[20.9  0.3 59.4 57.4 69.1 42.2] result: 59.4

[[ 21.5  53.4  64.0  10.6 -14.8 -22.4]
 [ 49.7  16.4  40.1 -22.0 -31.9  44.2]] result: 64.0

[[-23.1 -10.8  53.2  42.2  57.0]
 [  2.8  50.3 -76.7   1.7  -2.4]
 [ 24.5  52.3  18.8  37.9  58.4]] result: 53.2

[ 56.6  34.7 -63.9  36.0] result: -63.9

[-52.7  22.4 -55.4 -66.8] result: -55.4

[-47.9  48.5 -27.0  17.9 -14.5 -38.4 -60.0] result: -27.0

[ 72.9 -43.3  21.3 -30.3 -18.7] result: 21.3
---
[0.120, -0.074, 0.115, -0.005, -0.110] => -0.074
[[-5.94, 2.56, 5.44, 3.84, 17.64, 14.22, -20.26], [0.09, 1.07, 11.85, -7.67, 16.68, -19.13, -17.22]] => 2.56
[0.79, 1.27, -0.08, -1.55, -1.41, 0.20, 1.35] => 1.27
[[-11.4, 11.2, -1.4, -2.8], [0.3, -2.3, -0.6, -2.8]] => 11.2
[[0.05, -0.02, 0.08, 0.03, -0.17, 0.11, 0.10], [0.12, -0.01, 0.18, 0.05, -0.09, 0.18, 0.04], [-0.06, 0.01, -0.17, -0.03, 0.08, -0.10, 0.07]] => -0.02
[[-0.055, -0.066, 0.028, -0.032, 0.056, 0.117], [0.135, 0.103, -0.096, 0.116, 0.003, -0.025], [-0.125, 0.009, 0.123, -0.135, 0.143, 0.198]] => -0.066
[[-0.6, 2.1, -0.6, -0.2, -1.1], [-0.8, -1.9, -0.2, 1.0, -0.2]] => 2.1
[-10.254, -4.922, 13.162, -8.234, -5.535, 6.891] => -4.922
---
7937	4464	5720	3367	3337	5390
3150	6292	5406	2981	2943	6852
2303	6987	5625	2703	2592	7751
gives 2981

58	62	81	208
136	210	115	117
201	35	143	164
gives 210

55	56	53	54	37	93
28	18	36	82	27	58
33	21	29	33	23	37
gives 82

7762	6421	7247	2521
6676	5894	2842	7488
5712	9227	4549	7834
gives 5894

7	4	4	8
4	5	2	5
4	1	4	7
gives 5

-20	22	-15	44	15	-24
-44	26	-20	1	8	-20
-1	19	23	15	30	-3
gives 1

1857	5391	6614	9419	3575
5265	4592	4979	6559	6237
6687	6632	6988	7245	1781
gives 4979

21	22	25	15	-40	31	28
29	-5	19	23	30	-21	8
41	18	21	6	26	19	-6
gives 30

-439	69	-681	752	-42	-735
-779	-36	-394	453	-224	-665
-403	261	-320	-971	-442	627
gives 453
---
[[ 20.5 -68.8  15.8 -41.0  60.7   6.8  -6.5]
 [ -0.1 -37.9   5.8  37.8  23.8  -0.5  -4.7]
 [-60.4   8.5  21.9  34.3   3.6 -19.0  26.3]]	20.5, 26.3

[-16.9 -52.9 -57.4 -48.9  -9.1  60.5]	-16.9, 60.5

[-34.7  13.0 -31.2  10.1 -66.0   6.6]	-34.7, 6.6

[ -0.2   7.0  58.0  -1.3  24.5 -48.6  16.9]	-0.2, 16.9

[[ -7.5   0.3  -9.8 -22.5  -9.5   6.3  -0.2]
 [ -0.8  -6.9  -8.5   0.9  -0.8 -16.2  15.7]
 [ 73.2  18.9  20.8  -9.8 -31.5  25.7  36.6]]	-7.5, 36.6

[ 72.6 -17.6  29.6 -12.0 -20.9]	72.6, -20.9
---
(5.27, 11.31, 7.84, 6.74, 6.15, -15.57) Out: 7.84
(-1.38, 1.16, -0.58, -0.27, -0.84, 1.57) Out: -0.58
(-132.8, 39.4, 57.3, 171.2, -183.8, -78.0) Out: 57.3
(-1.8, -0.9, 1.1, -0.7, 1.1, -0.1) Out: 1.1
(0.01, -0.03, 0.15, -0.05, -0.14, -0.04) Out: 0.15
(7.939, -8.278, -13.281, 0.940, 15.602, 4.908) Out: -13.281
